Each row of this table is followed by its label. One hidden rule gives the labels. It looks at one to three of the table's principal directions, none of them among the few with the most spread.
[-32 -23 -61  22  57 -53 -79   2  31  20 -32  28  36  29  37 -55  49  14 -15   8 -47   6  10   2 -67 -31 -67  25  -6 -30  -1 -21] j149
[ 27 -10  49  -5  -3 -17  -6 -46 -33  -9 -12   1  -1 -18   6  34 -16  29   9 -10  -6 -38 -34  -5  18   9   4  11  11  18  51   3] j969
[ 25  10   2  17 -14 -18  15  18  46   8 -16 -30 -21  25  31  30 -21  50  34 -25   5  69  -4 -59 -36  68 -70  19 -56 -17  -8 -15] j215
[-45   4 -31  21   7  11  -9  59  85  15   5 -24 -46   5 -14 -23  -3  -9  44 -12  17  57  63 -39 -17  51 -40 -15 -26 -36 -72   7] j149
[ 45   3  38  16 -24 -32  18   7  -6 -12 -33 -26  18  25  15  26 -20  22  35  15  15  28 -13 -60 -16  58 -43  11 -22   2  -5 -20] j149
[  8 -20  64  32   1 -29  -7 -42 -29 -10 -60 -26  33 -18 -51   5   5  -8  33 -10  19 -35 -45 -16  36  55  34  -5  12   7 -25  19] j969
[ 23  19  19   9 -30  -8  46  27  31  -2  -5 -29 -25  -5   5  45 -44  29  51 -26   9  47  30 -28   6  41 -38  -1 -20 -13 -32   5] j149
[ 45  27  20 -31  -3  13  19 -36 -62 -16  36  -7  18  28  44  20  -5  29 -43  35 -15 -35 -59   1   1 -14  39  16 -16  40  92 -24] j969
[-79  14 -83 -11  23  40 -25  68  75  20  42  23 -23  -4  -1 -57  38 -44  -3  12   1  27  88  20 -10 -34 -34 -21  11 -27 -74   6] j348
[-25 -24  -1  26  -7 -44 -39 -13 -10   1 -34  34  32 -23  16 -14  19 -10   2  -8 -19 -42   9  20   1 -36 -33  19  24   1  -6  13] j149
[  36  -16   23  -49   16   23   -5  -81 -116  -23   33   29   38    2   -6  -10    7  -20  -94   35  -19 -100  -90   61   24  -68  127   -5   30   54  127   -8] j215
[ 11 -31  -1  45 -38 -35 -12  25  31   1 -60   9  20  21  23  -1 -10 -13  18 -24  30  52  11 -34 -40  21 -90  17 -23  -1 -43  -9] j348
[-114  -43  -93   47   61  -16  -56   30   85   30  -48   -2  -25  -18  -87  -98   51  -67   19  -19    8   36   66   26   -9  -19   -4  -27   32  -78 -127   31] j149
[ 14  13  -9 -10 -30   8  12  24  37  -8  12 -18   2  32  45   6 -12   7  10   0  20  41   1 -53 -21  62 -41   4 -55  13  -1 -17] j969
[ 86  16  84   4  22 -17   5 -54 -90 -13 -13 -37  27  50  21  36 -10  62 -16  51 -10 -28 -98 -40 -16  27  25  26 -15  35 104 -41] j149
[ 42  -3  72  12   9 -36   0 -57 -56  -5 -34  -3   3 -23   1  55 -17  52  25  -5 -17 -43 -36   6  24 -20 -24  22  40  11  46   2] j348
[-72  -2 -56  -9  -3  72  15  62  78  22  41   3 -51 -34 -80 -41  16 -66  -2 -42  30  47  56  27  19  27  72 -47 -13 -35 -94  37] j215
[ 80  32  51 -11 -52   2  60  23  -7 -12  20 -24 -18  23  51  78 -61  57  27  -4   7  45  -4 -52 -16  48 -42  15 -43  20  45 -24] j149
[-30 -30   0  17  -2   6  -6 -22  -3   8 -21  32   1 -54 -44  -2 -10 -37  -9 -62   1 -32  20  89  39 -74  35 -14  47   5 -33  46] j149
[ -44   18  -60   17  -17  -47  -36   55   56    4   11    6   -3   29   90  -31   28   24   20   40  -27   20   48  -71  -53   29 -113   38  -45  -25   -7  -25] j215
[-102  -13  -92  -11   25    8  -59   49   58   11   35   48   -9  -19    6  -83   48  -62  -15   24  -18  -25   89   27   -8  -54  -16  -17   29  -27  -49   13] j149
[ 17   5  24 -14  18  21  -3 -29  -5   2  20 -14 -33   3   9  23 -16  34  -5 -10  -1  -6 -28  -7   3  12  12   3 -12  14  54  -4] j969
[   4   10   48  -21   13  -32  -10  -71  -64  -20   10    6    9  -41   22   32  -11   34   11   18  -39 -110  -19   29   59  -43   24   12   52   26   72   17] j215
[  0   7  34  12   5  -9 -12   0  18   4  -2 -17 -32  -7  13  24 -12  37  39  -6  -1  -1   8 -36   2  37 -41   9  -8  -3  11   1] j969
[ 37 -11  55  26 -33 -35   6  -5 -45 -15 -40 -11  39  13  -8  10  -1  -2  11  25  13 -14 -41 -48  -5  55  14  12 -14  11  11 -13] j215
[-62 -16 -82  18  -2 -25 -49  43  80  12  -8  14  -4  22  40 -58  38 -17   3   1  -2  42  38 -45 -54  32 -78  15 -44 -32 -43 -10] j969
[ -46  -22  -74   13   10  -44  -23   25   44   -2  -56    1   76   17  -32  -76   60  -61   11   15    9   33   17  -18  -19   42  -16  -14   -7  -43 -118   -2] j215
[ -4  -9  47  26  19 -26 -15 -27 -27  -3 -44 -14  16 -19 -39   3  11  -2  34  11   7 -37 -11  -2  32   7  -1  -3  41  -2 -26  12] j348
[  9  -4  11   4 -18 -17 -17  -1   8  -1 -15  17  16   3  41  14   4  14  10  -8   1   0   0 -19 -13   9 -66  18  -8  14   9  -8] j348
[ 31   8  17  -5  -3 -22   8 -13 -21  -7  -8  -7  19  13  21  20  -2  28   5  13 -12  -1 -23 -21  -9  18 -15  13  -9   3  26 -15] j149
[  -3   -2   35  -28   55   21  -33  -79  -75    2   26   21    5  -30  -23    0   27   15  -47    9  -36 -102  -61   66   39  -61   95    0   47   27   90   13] j969
[-29  -2 -41  -5  -3 -16 -29  23  13  -1  17  28  15   6  43 -32  16 -14 -15  20 -23 -19  33   3 -21 -29 -23   8  -3   0  10  -6] j149
[-44  -1 -66   1  48  20 -48  47  44  29  35  18 -43  28   8 -54  40   2 -30  30 -21  35  31 -14 -63 -19 -21   5 -14 -38   8 -25] j149
[  3   7  15  22 -27 -20  21  29 -40 -14 -13  -6  33   5 -19 -15   5 -35   6  52   8 -18  14 -10  11  -6  24  -4  20  -1 -33  -3] j149
[  59  -11   56  -20   -8   12   11  -75 -101  -11    9   39   13  -21   23   52  -33   19  -57  -17  -17  -75  -55   84   28 -113   41   15   50   61  113    4] j348
[ 26   7  18 -13  30  42  18 -18 -33   7  23  -9 -20   6 -33  11 -14   6 -32  -1   0  -1 -27  39   7 -36  67 -14  14  10  35  -2] j149
[-19  -5 -33 -23 -27  -6  11  -1  11 -11  12  35  25 -35  24   2 -20 -29  -3 -33 -13 -28  49  62  31 -62  -4 -11  25  16 -20  28] j215
[-48 -15 -42 -12 -28  12  10  34  51   0   9  41  -7 -57 -17  -7 -21 -56  20 -51   7  -1  96  64  37 -57 -12 -31  41  -9 -78  43] j149
[ -60   -6  -52   42  -36   -2   -3   74   79   10  -15  -17  -15   13  -13  -49   21  -45   24   -5   35   66   43  -57  -26   74  -32   -3  -53  -35 -100    6] j215
[ 15 -17  23  -2  31 -11 -33 -63 -23   6 -21  19  30 -12   9  13   9  28 -19 -42 -25 -38 -50  43   3 -24   9  13   6  22  47   9] j969
[ 13   1  14  19 -13   2  19  16 -11   1  -7  -5 -25   3  -2  16 -23   0   8  11  16  16  19  -1  -1 -31 -27   3  20  -1  -8  -5] j348
[  2 -13   7  15  -2 -45 -17 -23  -6 -12 -51 -13  53  15   3 -17  24  -7  18  15   8  -8 -30 -37  -1  50 -23   8  -9   0 -26  -6] j969
[ -7   3 -16   3  -5  20   8  28   6   0   4  -2  22  17 -16 -26  11 -37 -14  10  16  18  10   7  -6   3  24 -15  -9   3 -36  -2] j149
[-80 -23 -56  20 -33 -16 -20  21  -2 -16 -10  17  16 -10 -11 -78  35 -93 -19  48  27 -42  35   2  22 -30  17  -9  27  -3 -59  16] j149
[  0  13 -22  -3  13  -3   5  29  33   5  17 -21 -26  20  12  -2 -14  22  16  10 -12  36  27 -30 -26  24 -15  -1 -25 -23  -2 -13] j149
[-35  52 -47 -22  26  23 -11  59  91  26  78  -4 -75   1  70  18  -6  73  32 -11 -46  43  75 -26 -33  13 -83  14 -42 -31  16  -7] j969
[ 20   2  19  -2  27  23   7  -7 -38  11  25  -3 -40   0 -32   9  -8  20 -27  13 -14  -6 -24  17  -9 -28  64  -2  12  -9  53  -8] j149
[-24  -2 -14  35 -42 -38  17  30  13  -2 -25   1 -14 -18   7   4 -10 -10  32   4   8  13  45 -12   6 -16 -58  14  16 -23 -53  11] j149
[ -5   0   3  -3  43  31  15  -6  24  18   6 -24 -38 -20 -70   8 -14  10  12 -45  -3  27   3  34  15   8  63 -28   5 -27 -27  22] j215
[-18 -10  -7  -3   8 -10 -18 -34 -11  -9 -19   2  33  -3  -2 -22  21 -23  -8   4   7 -33 -20  14  21  -6   7  -2  13  14 -11   9] j969
[ 33  29  11 -24   6  64  40  29  52  18  45 -27 -59  11  -6  46 -38  42  12 -49  12  77   7 -12 -14  47   4 -15 -48  -4   7  -4] j969
[ 82  10  50 -19  17  22  34 -28 -40   4  10 -23 -41  25  -4  61 -33  64 -10   4   3  36 -56 -21 -20   9   6   9  -6   4  78 -32] j348
[  2   1 -34  22 -21 -29  -6  48   3  -1  -9   6  10  43  42 -25  11  -5  -9  51  -1  34  20 -46 -55  -4 -61  22 -19 -15  -6 -35] j348
[ 57   6  70  10  22  20  32 -24  -9   8 -15 -55 -52  11 -49  52 -35  53  29 -19  22  45 -50 -40  -1  66  24  -6 -17 -10  22  -9] j149
[-17  11   2 -10  12   0 -13 -10 -44  -5  30  10  -3  -8   4 -15  22  -1 -23  48 -22 -59  -8   9  14 -33  40   6  25   5  43  -3] j149
[-29  24   6  -3  -5   6   8  13  -8  -9  24 -28  -4  -4 -18 -20  22 -12  13  45   4 -28  -4 -36  27  52  48  -8  -9  -6 -12   4] j215
[ 25   1  26 -26  19  18   5 -51 -58 -13   7  -4  18   5 -15   5   7  -4 -30  24   4 -42 -51  21  25 -20  54  -7  25  27  45  -6] j348
[-66 -11 -12   0  42  34 -26 -18  24  16   4  10 -25 -53 -65 -26  23 -35   6 -34   5 -35  27  66  52 -40  41 -29  51 -11 -52  45] j348
[ 51 -29  28  32   3 -76 -30 -75 -49  -3 -76  11  67  20  44  22  10  50 -17 -29 -29 -17 -90   1 -35  -5 -43  51 -19  16  58 -15] j215
[ -6  35  26 -37  37  38  16 -10 -19   3  67 -13 -44 -34 -24  23 -16  29   5   8 -33 -49  14  34  44 -20  81 -19  26   0  46  18] j215
[-36  -6 -49  -4 -41 -15  -3  36  54  -2  14  26 -16 -16  48  -5 -14 -12  15 -21  -4  15  64  -6  -8 -10 -65   7 -13  -9 -24  11] j215
[ 36  -3  52  21 -18  10   5  -7 -13   6 -15  -6 -14   6   4  36 -14  27   4 -20  18  16 -36 -21 -11  28 -18  15 -20  18  28  -7] j149
[ -28  -61   -3   64  -40 -127  -65  -55  -41  -27 -122   35  121   -5   43  -47   44  -42    8   12   -7  -77  -33  -12   -1  -12  -74   44   21   14  -32    9] j215
[ 22 -16  45  -3  -6 -15   4 -80 -59 -12 -18  11  15 -36   0  37 -24  16 -15 -40 -12 -68 -50  58  46 -49  39  10  31  36  55  26] j215
[  1  29 -35 -45  -9  48  28  28  56  10  78  10 -70 -11  50  39 -45  38  -3 -43 -18  37  51  19  -7 -23 -25  -4 -26   2  37   5] j215
[-43   0 -37 -27 -15  -4  -6   4  18 -11  11  31  19 -34  12 -17  18 -37   9   4  -1 -33  47  25  36 -31 -26 -11  37   1 -40  19] j348
[ 48  24  43  14  -1  19  17  20  -5   9  20 -38 -49  43  20  35 -22  59   5  20   7  47 -32 -67 -41  56 -16  19 -50   1  56 -34] j149
[-40  16   3 -14  19  43  -6 -11  12   7  44  -9 -33 -29 -24  -7   9  -3  -4 -16  -4 -35  -1  24  39   8  63 -15  -3   7   9  27] j969
[ -42   -1  -44  -42   10   11   -2   -3    8   -1   44   49   -7  -59    0   -5  -10  -25  -11  -25  -38  -53   69   92   42 -101   30  -22   60   -3   -3   36] j149
[-14  39 -30  -8  37  21 -15  37  -4   9  53 -16 -14  47  28 -36  32  17 -26  76 -23   3   5 -30 -36  -2   8   8 -21  -9  33 -35] j149
[ -56   23 -109    5  -32   14    1  122  119   13   32    4   -1   41   49  -55   20  -36   11    4   10  101   95  -46  -61   47  -80   -6  -73  -35  -99  -15] j969
[ -9 -13 -20   3 -32   5  -1  25  39  -2 -13  18  31   0  12 -11  -2 -35   3 -34  19  25  24   6  -7  15 -24  -9 -21  11 -46  10] j969
[ 72  43  26 -27 -13  70  83  43  28  11  54 -46 -69  26 -13  69 -62  51  12 -30  20 103  -1 -27 -18  56  23 -17 -56  -6  18 -17] j149
Which label does each new row get?
[-17  -6 -21 -12 -40 -31  -2  20  15 -20   6  20  23 -12  38 -10 -12 -24  16  10  -7 -24  46 -15   7   4 -23  -1  -1   5 -10   6] j215
[ 32 -10  51  10  14 -19 -16 -60 -83 -14 -36   2  47  11   1   3  16   0 -23  36   5 -60 -64  14  17 -36  12  14  39  37  44 -12] j348
[ 19  21  -3 -14   8  21  29  14  -4  -8  17 -44  16  40 -27 -18   6  -9  -9  32  13  29 -32 -36  -7  68  71 -19 -42  -4  -8 -18] j215
[-12  -2 -25  16  -1  -2 -14  51  84  25  -5   8 -32   1  20  11  -7  26  35 -47  -3  73  51 -25 -43  30 -88   7 -33 -31 -41  -2] j149
[-57   5 -97  -8   0   2  -3  36  64   7  14  18   2   1  25 -40  11 -34  -7 -17  -6  34  66  35  -9 -48 -44  -7  -2 -22 -66  12] j149
[ 44 -11  27  -2 -83  29  53   9 -30 -16   8   8  -5   3   4  32 -40 -27 -31 -21  43  21 -32  -6   2  16  38   1 -32  37  27  -1] j215
[104   8 108   9  23   1  16 -40 -73  -1 -25 -28   9  32 -11  64 -25  66   3  14   2   3 -81 -29 -17  29  12  14  -2  26  79 -34] j348
[ 46  14  10 -34  43  63  34   7  28  20  35 -21 -31   8 -51  32 -31  30  -6 -55  -5  65 -11  29 -12  25  71 -34 -27 -12   9   0] j215
[ 26  27  11 -54  -3  25  36 -43 -36 -15  59   2 -26 -21  35  48 -43  34 -19  -8 -24 -46  -7  47  42 -56  39  -2  19  32  82   9] j215
[-34 -28 -37  16  29 -58 -52 -53 -26   1 -32  25  10  -7  28 -30  32  11 -24  14 -35 -50 -20  23 -10 -68 -35  33  34 -13  33   0] j149
[-91   8 -56   8  27 -17 -39  26  56   9  12  11 -13 -33   7 -44  28 -21  33   7 -23 -30  85  22  23 -37 -44  -7  34 -29 -67  27] j149
[ 29 -17  51  -3  45  34  10 -25 -10  14 -29  -6   8 -25 -99  20  -5 -10  11 -47  16  12 -20  50  27   1  66 -38  38  -6 -37  20] j348
[-38  -5 -49 -29  19 -18 -16 -21  23  -9  -5  12  45 -17  -1 -33  27 -28   3  -9 -15 -26  16  29  25  -7   8 -15  15  -8 -40  17] j969
[  6  10 -20  16 -48  -3  19  61  64  -1 -10 -18  17  34  33  -1  -5  -6  27 -15  28  78  21 -65 -37  88 -62   5 -73  -5 -57 -13] j969
[ 35  -2  38  -4  16  20  17 -12 -14  -2 -18 -31  21  16 -56   3   3  -7   4  -2  23  21 -47 -17   4  64  60 -22 -15   2 -14  -6] j969
[ 40 -19  63  32 -36 -56  -8 -47 -59 -17 -74   8  80  -2  14  24  14   5   9  -4   9 -38 -66 -15  11  24 -30  29   4  32   7  -2] j969
[-31  -6 -48  18  -5 -40 -12  36  25  -4 -39  -1  62  19 -13 -55  45 -45  14  30   4  23  21 -27 -18  36 -19  -5 -10 -30 -88  -7] j149
[-73   6 -51   8   3   8 -19  31  68  14   7  11  -6 -29  -7 -32  29 -27  21 -29  -2   8  55  19  16   2 -26  -9  -2 -22 -78  29] j969
[ 37 -14  40   7   9  -2 -11 -46 -77  -3 -19  15  11  11  -1  12  10   8 -39  28   3 -36 -61  15  -5 -48  12  19  31  26  65 -18] j348
[ -5  17 -22  -4 -32  10  41  73  55  -5  18 -37 -23  19 -21 -10 -16 -19  38  18  25  70  43 -72 -15  97   9 -23 -48 -34 -62  -9] j215
[  9   0 -11  30  33 -21 -29  21  45  21 -21 -37 -21  55  14 -15  20  50  16  10  -5  72 -28 -86 -74  90 -51  23 -68 -37   5 -37] j215
[-17   0   8 -19 -51  22  41  -5 -11 -26  13  -8  -3 -30 -27   2 -23 -57   7   0  41 -29  14  10  65   9  52 -28  19  23 -32  29] j969
[ -6  40 -13 -18  -3  30  38  29  44   3  36 -32 -25   0   1  18 -13  17  26 -14   3  38  27 -10  15  40   1 -13 -29 -11 -33   8] j969
[ 26  28   8  -1  -2 -33  -8   5 -14 -12  -1 -27  47  52  55  -7  27  36   5  57 -16   2 -41 -78 -34  78 -27  26 -55   7  32 -38] j969
[ 37 -12  70 -20 -62   8  51 -70 -66 -28   3   2 -19 -57 -14  68 -56   0  -4 -41  21 -64 -47  32  77 -11  69  -2  25  46  60  35] j215
[ 11   2  20  -2  -7   4  -8  -7  -8  -3  -9   0  34   9   3  -2  21  -3  -3   2   9  -7 -32 -18  -2  43   6   3 -20  16   2  -5] j969
[-34 -34 -31  -3  40   2 -32 -20  56  19 -24  22 -13 -35 -36 -10   4  -9  12 -73  -6  16  26  50   5 -24 -13 -19  23 -24 -44  30] j969
[-67 -25 -44  38  18 -49 -45  11  59  17 -53  17  18 -30 -18 -37  37 -17  38 -35 -14   8  46  14  -2  -5 -62   5  18 -44 -93  27] j149
[   6  -46    8   21  -23 -103  -28  -70  -39  -26  -87   25   94  -22   28   -3   -1  -12   13  -22  -22  -67  -26   24   20  -27  -31   23   29   15   -4   18] j215
[ 92  16  94 -37 -33  43  34 -70 -84 -10  46  16 -33 -14  56 105 -59  73 -41 -32  -7 -47 -79  30  21 -40  23  27  -3  77 127  -8] j969
[-29   6 -77 -18  24  41   2  50  55  16  30   5 -19  24 -13 -42  16 -32 -23   3   8  63  44  15 -32 -20  -2 -23 -10 -28 -50  -9] j348
[-11  17  -6  13  12  26   1  69  34  11  22 -25 -31  32 -18 -25   6 -10  16  41  17  47  36 -52 -31  45  -3 -14 -23 -23 -32 -21] j348
[ -5  -9  -3   4  22 -71 -47 -61 -55 -11 -29  21  45   1  52 -11  34  31 -14  40 -47 -76 -37   3  -3 -46 -38  41  30   6  60 -13] j149
[-14 -13  -9  33  54 -49 -57  -3  -7   7 -51  -6  49  35  -6 -52  51  -2   8  50 -16  -8 -11 -27 -35   8 -36  11  13 -22 -27 -24] j348
[ 18  20  22 -13   3  45  17  17  26  14  23   9  -9 -16   0  39 -18  18  12 -51   1  24  22  37  10 -10 -15 -11  -3  15 -12  13] j348
[ 22  18  17 -26  23  30  24 -28 -48  -3  29 -10  -6  -2 -26  14   0  10 -27  18  -8 -23 -34  30  23 -25  70  -9  19  10  39  -2] j149
